One turn sends every row of this set to another row. A few are shown first. Where does it send the rows asked after them?
Rifi: -9  15  27  9  -14  -4  15  2  -24  -26  -2  -11  -14  -9  9  -4  7  12  10  5  10  -3  4  4
nugir: -8  15  17  -1  -13  -12  23  16  30  15  4  -31  -12  -8  12  -4  9  0  16  2  15  10  -7  5
raref: -13  16  19  -12  -24  -3  36  14  11  -7  2  -6  -10  2  12  10  -1  0  7  -1  17  -3  -11  -13
Kateg: -12  8  0  3  -13  12  32  1  -8  -7  -2  -10  -19  2  12  -8  13  8  8  25  -4  19  -1  -9
detup: -8  -1  17  0  -23  13  14  9  28  24  -5  -26  -23  -8  16  -6  -2  -2  6  -5  19  -1  -6  7
mev: 0  7  15  9  3  23  11  8  -13  11  9  -15  -20  7  4  -5  9  -5  4  -1  -2  23  -4  22
Gifi: 4  11  19  -3  -21  5  23  4  12  -3  5  -5  -16  -19  30  -12  10  -14  23  21  9  17  -14  14
dep: -15  21  -1  -1  -41  5  22  19  -2  12  -8  -14  -29  -4  3  -18  3  12  5  7  22  20  -13  2
Gatok: 22  3  19  0  -19  15  22  -1  -24  9  2  -9  -18  0  25  -3  11  3  3  -3  28  19  -3  6
Lumet: -6  17  34  -7  -22  20  0  14  -24  24  8  -26  -5  -8  12  -5  22  -3  7  14  13  11  1  5
Kap: -31  12  14  -15  -6  -2  25  25  3  15  -2  -22  -8  -10  6  -9  -7  3  7  12  0  0  2  -9
funo: -5  10  17  -2  -15  26  12  14  -40  13  5  0  -10  -4  14  1  5  4  6  -3  5  9  2  8
tunel: 11  3  2  8  -7  -1  -1  9  -11  10  -3  -8  -15  2  2  -7  7  -1  -6  -4  26  20  -10  14
Betun: -2  2  16  2  -5  4  3  12  2  -4  0  -17  -12  -11  11  -9  26  18  8  -11  35  3  3  14
baf: 11  6  13  -6  -11  9  30  35  -14  9  -14  -18  -16  -4  38  -13  4  2  1  7  15  -9  -4  -7
Lan: -21  11  30  -9  -32  -1  18  12  -16  -1  -8  -25  -15  -1  14  -16  -1  7  -8  28  27  4  -14  8
zemon: -11  15  27  -8  -17  29  9  22  13  7  10  9  -17  -14  16  0  8  3  14  -1  16  3  -7  5
latop: -4  4  9  -5  -27  4  23  -3  13  -7  6  -14  -16  -1  23  6  -8  -13  -5  6  4  -7  -16  1
talan: -23  30  4  -1  -30  7  12  27  -5  6  -5  -34  -10  -12  20  -12  17  4  -10  -3  6  3  -3  19
raza: -13  -2  18  -28  -18  5  23  26  -10  16  -6  -26  -23  -9  13  -9  -2  -5  15  13  -3  -6  -17  -6
bika: -7  19  30  1  -27  11  16  5  -34  -2  -7  -16  -4  -12  11  -9  14  -20  13  2  5  10  -3  16
debuk: -7  12  15  -17  -14  -22  23  17  0  -2  -2  -26  -1  -24  27  -9  2  0  6  -2  23  -8  0  -2
kena: 6  0  28  0  -4  6  11  3  -27  10  2  -29  -14  -12  26  -14  16  -8  10  10  10  25  -3  21
kubo: -10  4  10  -3  -10  17  20  22  -6  20  -5  -33  -8  -2  17  -11  36  15  18  14  10  8  4  4
vifen: 0  13  21  13  6  -4  5  31  -7  4  0  -20  -19  -6  15  -15  -13  1  2  14  -1  -7  -2  11
siv: 0  13  20  -14  -21  -14  4  19  -8  4  3  -27  -23  -30  18  -6  -5  1  10  -9  3  -11  -8  4
Pepus: 5  6  7  -1  -5  17  19  8  -12  6  -8  -14  -28  5  15  -4  13  -6  -16  0  10  32  -8  -7
Fetut: -13  17  15  -13  -17  0  9  18  3  -17  11  -28  -25  -1  14  -9  18  1  -12  3  22  13  -26  13

Kap turns into -> raref
siv turns into -> detup
Kateg turns into -> Rifi
And these:
zemon turns into -> baf
Pepus turns into -> bika
kena turns into -> mev
talan turns into -> dep

One turn sends every row of this set to another row. A few are shown first. Where does it send the rows asked after them?
Pureb: -26  2  4  0  11  2  -19  1  -4  -10  -6  0  -13  7  11  -1  2  -3  -14  -23  10
Mano: -10  12  -4  -16  19  -1  13  9  -24  -13  11  12  14  -14  5  -17  -12  -2  -14  -9  0
Nel: -17  -13  -11  -14  6  7  4  7  -21  -9  2  8  -5  -25  15  -12  5  -2  -13  -19  5
bik: 9  21  -1  -14  20  -11  10  19  -12  -9  2  9  8  -10  2  -12  -23  7  -13  10  3
nibo: 6  25  0  -8  24  -17  2  17  -9  -5  -1  7  2  8  -3  -4  -23  6  -9  8  0
Nur: -6  -6  1  1  -1  -11  -7  -7  5  0  -5  -23  -17  -21  28  -9  -9  5  2  4  0
lopu: 1  -11  -3  -2  2  -11  -11  -3  0  2  -2  -24  -16  -21  30  -12  -9  1  1  5  -3
Mozam: 6  -6  -6  -2  21  -4  3  3  12  10  -15  -14  -17  2  19  -3  1  11  10  -15  16
Lamok: 8  -7  -3  -6  19  3  3  4  11  0  -14  -11  -14  -13  29  -18  0  8  1  -16  25
nuvap: -20  23  6  0  24  -5  -7  2  -11  -13  3  11  4  9  3  -13  -16  -4  -13  -13  6
kovub: -5  18  0  -16  17  -10  8  6  -17  1  14  2  12  8  -4  10  -14  1  -10  -9  -5
dure: 18  -15  -12  -13  20  -2  5  10  3  10  -7  -14  -11  -8  23  -8  3  9  4  -14  12
vopo: -3  25  2  -4  24  -12  3  15  -9  -11  -6  13  1  -2  1  -17  -24  7  -10  7  6
kop: -4  -10  -4  2  2  -14  -8  -7  1  5  -3  -22  -18  -19  25  -8  -9  5  7  4  -6
Sivo: -10  -7  -5  -17  2  -2  4  4  -11  5  7  -9  -3  1  4  24  5  4  -8  -17  -2

nibo turns into -> vopo
Nur turns into -> lopu
nuvap turns into -> Mano
And these:
dure turns into -> Mozam
Nel turns into -> Sivo

